In the rows, zero is written as 128.
A single turn carries every row of the set below to another of its rows. Some are shown first; where does it send the rows asked next?
pavo: [127 107 104 144 138 120 177 126 105 120 120 133 140 132 122 107]
Vudu: [141 121 106 121  93 159 114 129 147 137 162 147 132 147 138  94]
Milam: [151 156 130 107 121 139  84 125 142 156 140 143 126 116 129 136]
naro: [127 128 131 148 155 118 140 138  89 125 129 132 118 122 152  84]
pak: [126 128 129 121 114 122 154 136 173 144 161 107 114 128 128 141]
Vinit: [137 101 148 133 139 109 133 125  95 128 114 112 128 107 109 142]
Puno: [128  99 125 140 148 112 131 133 101 137 118 119 117 103 105 153]
dipi: [151 145 124 119 129 143  78 120 135 159 126 152 127 116 154 134]
vur: [121 119 138 123 130  90 151 162 137 167 148 120 132 118 141 138]
romo: [141 144 115 129  97 152 123 124 145 156 160 142 135 154 150  98]
kugop: [142 102 117 147  97 144  99 126 156 127 152 132 146 151 119 146]
fupi: [130  90 145 126 144 127 127 107  96 132 120 122 118 103 117 141]
midor: [154 119 117 133  98 138 103 118 160 118 136 144 154 147 117 140]
taf: [121 157 123 116 143 122 146 137 176 124 156 132 127 120 136 138]
Taza: [118 118 151 141 137  93 146 160 141 132 155 128 156 136 151 128]
tarul: [115 123 146 132 161 142 139 111  90 131 141 139 124 117 153  99]
Talo: [145 145 123 100 118 152  83 130 139 146 153 150 119 116 134 111]
vituv: [137  97 104 152 135 110 153 134 105 110 110 131 125 126 123 107]
tesag: [115 108 102 161 153 125 162 132 111 110 132 141 143 137 128 114]
gug: [140 106 142 139 145 106 118 134  91 127 113 116 112 103 125 121]
repe: [121 128 122 124 149  87 149 162 150 134 134 144 150 116 135 146]
Fumus: [152 109 121 117 102 146  86 124 152 114 142 145 140 130 114 131]
mot: [122  92 104 139 142 136 167 108 111 115 121 144 134 128 126 114]
Tofin: [123 138 159 130 129 120 130 135 170 116 166 112 132 132 135 143]
loso: [111 129 149 149 160 126 133 137  86 144 150 121 118 121 147 109]
bidod: [122 143 148 134 164 123 142 130  85 134 135 130 129 117 147  99]
dilob: [156 106 117 145 103 139  92 116 150 125 123 145 151 143 139 144]
kifu: [144 127 105 141 102 153 118 120 140 161 143 147 134 151 166 104]
Fafe: [139 151 130 120 138 144  73 132 143 141 150 148 131 118 132 145]
ber: [130 142  95 132 112 157 122 133 147 164 164 146 124 145 147 111]

pak moves to repe
tarul moves to kifu
romo moves to pavo
Now these:
naro moves to Vudu
kugop moves to Puno

A single turn carries every row of the set below to another of its rows. Some are shown first; where does it send the rows asked next?
D: [103 128 101 111 138 102 102 105 117 143 123 143 111 138 101 107 112 161
 118]
V: [157 154 155 117 138 162 138 122 124 130 112 116 134 118 151 124 131 126
 115]
Z: [143 149 127 135 144 167 137 118 148 112  95 114 137 108 128 143 126 112
 132]
F: [103 126 111 117 143  92 118 106 141 140 137 155  92 106 110  89 125 146
 119]
X: [144 155 139 121 139 174 142 125 129 114 111 114 137 109 141 127 129 135
 118]
C: [141 119 104 133 141  82 151 143 130 172 143 139 159 140 148 120 127 133
 119]
A: [173 141 136 125 121 159 136 121 144 129 129 107 144 112 145 138 130 103
 139]
P: [155 149 142 135 148 153 132 110 148 127  88 118 135 118 137 140 128 102
 131]
S: [117 113  78 126 128  95  97  99 146 139 127 135 122 131  91 126 110 131
 147]
W: [114 114  94 128 134  88 114 103 163 139 142 149 100 101 101 104 124 123
 139]
N: [127 115  89 104 108 105 104 113 121 144 166 130 126 130 107 109 114 154
 135]
T: [121 117 101 113 119  93 120 112 144 140 170 145 104 100 114  92 126 141
 131]
H: [159 144 125 126 123 172 142 125 143 114 127 106 144 104 137 138 129 117
 136]
L: [129 125 111 137 157  79 150 138 130 172 119 145 154 144 143 121 126 131
 111]
Y: [138 116  98 143 149  76 148 136 144 171 127 139 159 140 138 130 126 117
 127]

F moves to T
Z moves to X
Now these:
S moves to D
Y moves to L
A moves to P

A single turn carries every row of the set below to another of its rows. Some are shown first; where does it send the rows asked next?
mesi: [123 129 106 122 134 122  95 158 104 113 127 121 154 138 146 140  94 141
 105 100 124 117 118 110 142 117 127]
fomo: [ 93 107 161 117 129 119 119 143 147 155 115 112 114 143 124 129 136  92
 133 157 128 155 149 129 114 131 104]
limu: [121 126  99 131 119 149 140 136 136 128 118 139 132 114 137 112 116 140
  98 149  92 106 127 120 156 165 146]
norap: [165 153 136 112 153 124 131 134  87 105 127 105 104 131 113 137 138 136
 145 128 154 119 138 151 145 125 111]
Vebuv: [128 129 142 158 133 126 153  94 136 157 119 134 107 101 130 153 126 124
 160 102 125 114 105 115 107  95 125]
teme: [128 140 149 139 122 122 167  94 127 165 108 137 138 106 136 158 125 114
 152 108 133 119 118 109 116 100 120]
fugig: [124 117 129 158 158 150 132 113 153 133 124 124 139 163 130 116  90 168
 120 152  97 115 103 137 133 121 128]
musab: [172 155 146 117 149 128 138 126  86 127 117 113 118 142 107 142 124 117
 137 147 155 126 151 150 142 136 124]
dibet: [ 90 113 154 134 139 105 125 147 146 144 123 102  88 144 109 114 134 100
 125 126 131 155 141 136 125 148 100]
Denit: [ 92 110 146 123 129 120 123 161 150 154 113 109  84 134 120 120 150 103
 132 146 128 154 132 123 127 142 113]
Fefop: [125 112 133 166 147 154 129 111 141 137 114 112 143 171 128 122  98 174
 130 131 101 134 100 130 132 111 125]
Pevi: [115 127 109 115 149 122 108 158 125 113 135 131 161 137 154 135  91 146
 108 118 121 105 108 117 144 116 121]
Ruvo: [164 138 138 132 156 133 144 126  83 115 132 112 112 120 107 138 133 130
 155 118 155 131 137 154 153 147 110]
Vuda: [122 115 100 137 102 153 132 126 128 124 108 128 127 122 128 109 131 139
 105 142  82 122 139 121 148 162 145]
beti: [124 114 131 147 130 106 158 101 135 151 114 145 120 107 122 143 132 108
 165  88 126 120 102 122 109 107 123]

dibet moves to beti
mesi moves to Vuda
Now these:
limu moves to fugig
teme moves to musab
Denit moves to Vebuv

